Some points, one per row:
[-40 -35 -71 127  61 -30 -45 -15  34  81   5 -27  27 -13 -20  18  39 -45
 -22 -11  -5  26 -28  18  26 -73 -23]
[ -20  -16  -19  -22   -8   24  -13 -102   10 -115  -22  -31   46  -42
  -36  -13   19   77   -6   33  -18   41   29    6   33   25  -50]
[ -9 -12 -42  41  31  -2 -50  27 -17  -8  26 -36 -30 -59  17  -7  20  -3
 -42 -19  37 -10   0  13   7 -13 -78]
[-20 -48 -48   7  30  -4 -11 -37 -60 -16  21   5  40 -25  -2  50 -13  49
 -27  22 -26 -27  -7  -9  40  -4  47]
[  20  -19  -71   70   39    7  -74   38  -27  -25   72  -28   18  -63
  -12  -26   13   24  -56  -36   30   -9  -21   28   69  -39 -107]
[-32  14  35  -7   5 -11  63 -48  59  -3 -37  22  33  40 -20  13  13 -12
  39  20 -18  39   9 -10 -10  -3  21]
[-14 -34 -20 -52 -46  27 -38 -30 -19 -37 -31 -55  26 -29  -1   9  37  40
 -29  -6 -11  23  -6  -6   4  44 -46]
[ 18   1  -2 -50 -38  32 -25 -25 -44 -60   1 -20  11  -8 -17  -7  -5  58
 -21   4 -15  -3   4   3  14  42 -20]
[ -42  -58  -95   32   31    8 -110  -61  -38  -73   23  -51   -5 -126
  -13   25    8   57  -53   12   -8  -11   -8    1   47   -2  -60]
[-22 -38 -52  42  31  11 -95 -20  -4 -27   0 -44 -24 -84  -2  -3  27   7
 -41  -5  26 -11   5  19  22  -1 -67]
[-11   4 -13 104  57 -32  67   8   6 122  23  67  33  48   1  47 -20 -60
   8  -5  -3  -5 -39   8  27 -96  80]
[ 46  16 -34  11   8  31  10   3 -54 -28  47   5  53   9 -24  -8 -16  52
 -18  -4 -12  16 -12  17  52 -20 -29]
[ -4  34  71 -18   1 -45  47  42  22  75 -30  61 -96  47  34  17 -56 -55
  45   4   7 -48  15 -29 -70   4 121]
[ 11   2 -16 -21 -29   5 -21   0 -32  14   7 -43  66  22  -9   8  39  13
 -34 -22 -13  18 -35  -1   2  29 -39]
[  3 -11 -30 -21 -27  23 -14 -19 -20   1 -22 -51  54   2 -19   4  59  15
 -46  -8  -9  35 -25   1  11  19 -58]
[-40 -41   4 -54 -22  -2 -30 -50  -2 -10 -62 -38 -40 -39  24  41  12  20
  -5   8 -20 -14   9 -20 -30  64  29]
16 more points follow, each with its number after it:
[  46   61   77 -102  -88    7   60   48   -9   37  -38   -4   -6   64
   20   -4    9  -26   11  -12    2   -1   -1   -8  -48   63   31] 0
[-12 -38 -48 -23 -21   9 -69 -20 -41  -1 -18 -63  17 -44  -4  35  54  26
 -69 -14 -17  -6 -26  -9  15  34 -54] 1
[-15  47  86   5   1 -20  95  10  67  22 -41  58  -7  65   6  -6 -29 -41
  81  23  -9  22  18  -8 -44  -9  74] 2
[  2   1 -13  38  30 -19  53   8 -25  80  18  33  16  42   4  30 -22 -16
 -12  10 -23 -34 -25 -11  11 -25  83] 3
[-21 -42 -44  70  57   5  49 -90  -8   0  12  13 114  22 -54  50  22  21
 -11  26 -38  29 -19   4  65 -25  18] 4
[-25 -20 -16 -15   8  23 -29 -47  -9 -49 -10 -21  17 -37 -13   0  12  46
 -17  -5  -7  18  -9   0  18  16 -38] 5
[-25 -28 -15  49  41 -16  60 -65   8  52 -14  15  82  49 -35  62  11 -14
  -7  23 -61  13 -34  -8  30 -37  55] 6
[ 15  50  44  36  38 -13  99  30  30  37  20 102  -6  95  -6 -12 -57 -48
  84  27  -9   0   7  -9 -29 -69  89] 7
[ 39 -16 -32  -8  18   7 -23  29 -72  -4  51   1  10 -10  10   4  -7  41
 -52 -16  13 -34 -15  -7  38   0  -7] 8
[ 12  -3 -25  -9  -9  28  12 -59  18 -72   4  -8  61  -5 -32 -18  19  41
  -2  11 -14  53  13  21  26  -2 -49] 9
[ 50 -10 -41 -56 -14  48 -15  18 -87 -75  48   3  27 -32  -7 -28   0  82
 -41 -13   6  -6   9  15  43  22 -39] 10
[ -24 -106 -127  116  105  -31  -85  -36 -118   -6   70    4   -6 -108
    7   62  -23   61  -97   13   -7  -97  -50  -20   76  -54   49] 11
[ 48  34  23 -88 -58  31 -40  50 -42 -69   9 -25 -30 -23  26 -49   0  48
 -14  -9  35  14  26   8 -21  62 -79] 12
[ 26  26  11 -96 -71  34 -24  33 -10 -53 -11 -41 -16 -16  12 -41   6  33
  -3 -18  -3  26  24  -2 -23  60 -67] 13
[   9   29   38  -13  -25  -34  -23  108   21  122  -13    7 -105   17
   54    4    8  -85    7  -34   18  -46   -2   -8  -73   31   42] 14
[ 19   8  20 -41 -40  14  27  -5  -4 -16 -14 -10  50  25 -13 -10  25  17
 -22   2 -22  29 -15  -6   9  30 -42] 15
Which two of these numbered points are nearest to each point below, looking only along the 6 directions in which the first points spread most? Their numbers follow each, nearest first.
[ 31   2  -2 -72 -33  17  40  -6 -25  -6 -24  -4  43  39 -11  10  27  20
 -18   3 -27  -2 -10 -16  -2  56  25] > 15 0
[ 28  15 -16 -24  -9  19 -55  46 -15 -70  50 -15 -51 -61  19 -70  -9  38
 -10 -18  52  -1  19  13  -2   9 -89] > 12 13
[   1    5   48   -8  -13  -13  -19   95   28   43    6   21 -127  -25
   60  -28  -45  -75   33   -6   41  -44   38  -11  -76    1   50] > 14 2
[ 37  31  20 -60 -48  28  30  20  -7 -10 -14   0  19  39  -3 -22  12  12
   5  -7 -15  21   1  -2  -6  44  -4] > 15 13
[ 16  18   9  28   8  17  59 -23  -5 -45  42  28  57  28 -42 -15 -17  23
   4  13 -16  31  -2  11  46 -17   8] > 9 15
[-28 -28  -1  46  44  -6  39 -84  27 -31  -5  30  57   5 -33  26 -11  30
  21  33 -18  16  -2   1  39 -43  22] > 4 6
[ 39  49  81 -87 -66  12  46  49  28  35 -44   3  -9  74  21 -21   8 -39
  36 -11   2  19  -1  -5 -63  50  22] > 0 2
[ -23  -85 -111  100   96  -12  -66  -31  -84   21   57   17   24  -70
    8   63  -20   51  -65   22  -21  -65  -42   -5   75  -37   36] > 11 8
[-54 -35 -24  38  54 -15 -36 -60  19 -55   5   1 -23 -64  -9  12 -27  22
  20  21  -9 -14  14   8  19 -36  12] > 5 9
[  3 -25 -52  22  28  15   7 -53 -34 -86  49   9  55 -21 -32   1  -8  75
 -12  18 -21  13  -9   0  67 -24 -29] > 9 5
[-29 -44 -38  61  31   2   1 -58   9  11  -4 -25  60   4 -24  39  27  -2
 -19   5 -38  24 -30   9  27 -20  -5] > 4 6
[  53   25   -3 -105  -82   55    4   23  -49  -51    1  -49   43   19
  -20  -25   45   47  -30  -18    5   28    2    8    5   79  -80] > 13 12
[  -5  -14  -47   -5   14   26  -22  -87  -28 -123   31  -21   50  -40
  -24  -18    1   86  -31   24   -4   27   16    8   63    7  -43] > 9 5
[ -8 -19 -36 109  68 -46  41  20   5 100  28  43  27  35  -2  45   0 -43
  -7   3  -7 -23 -48  -8  26 -64  76] > 3 6
[ -2   7   9 -34 -32  10  12 -19  24   9 -37 -31  32  38  -9  19  25  -5
   6  -7 -10  32 -17  -4 -25  19 -23] > 15 5
[  6  29  25   8  -1  -1  33   5  24 -37  10   7  34  34 -23 -43  -5  11
  33  -5  -4  40  23  29  12 -32 -53] > 9 15
[-11   5 -10  59  44 -14 -50  40  -4  -9  48  22 -75 -47  13 -23 -32 -37
  18  -2  38 -29  17  10  -4 -38 -12] > 8 5
[ -4  45  57  -9 -30  -9  68  12  72  85 -60  26  19  90 -14 -14  11 -64
  65  -3 -13  37   5  11 -45  -9  32] > 2 7
[  48   50   77 -103  -70   18   46   59   22   -7  -19    3  -44   45
   12  -48    5  -15   35  -23    8    4   16    6  -57   46   13] > 0 13
[ 39  28  26 -70 -52  18 -50  60  -4 -31   3 -23 -62 -35  23 -41   8   2
   6 -29  35  -6  30  -8 -32  38 -53] > 12 13
[ -4  34  66   7  -4 -20  97 -11  60  40 -32  74  11  93 -11   8 -34 -64
  72  15 -22  21  17 -10 -32 -18  87] > 2 7
[ 29  29  25 -82 -49  18 -58  66 -14 -27  -5 -30 -59 -25  38 -26   9   6
 -10 -39  45 -21  28  -7 -37  51 -35] > 12 13
[-13 -19 -19  39  30 -14  59 -64   9  17 -20  27  63  55 -24  32  -3   1
  15  21 -47   5 -13  -3  26 -37  65] > 6 4
[ 10  26   3  34  15   1 -19  68  -2  18  37  22 -43  -8  30 -26 -20 -41
  14 -10  47 -11   9  11  -6 -25 -18] > 8 3
[ 15  37  47   8 -19 -23  15  74  39  56  -8  22 -53  29  31 -24 -17 -79
  37 -20  51  -8  10   3 -51 -19  -5] > 14 2
[-15 -11   7  14  21   2  75 -51   9  -1 -16  34  67  61 -28  23 -16   9
  14  30 -35  14 -10  -7  29 -30  63] > 6 4
[  4  61  95 -51 -46  -6  63  36  96  38 -45  27 -24  64  17 -41  -1 -66
  83 -14   0  46  37   7 -73   3  13] > 2 0
[   0   73   91   43   11  -71   45  127   99  127  -17   68 -127   55
   53  -30  -43 -127   94  -25   36  -35    2    6  -92  -52   82] > 14 7
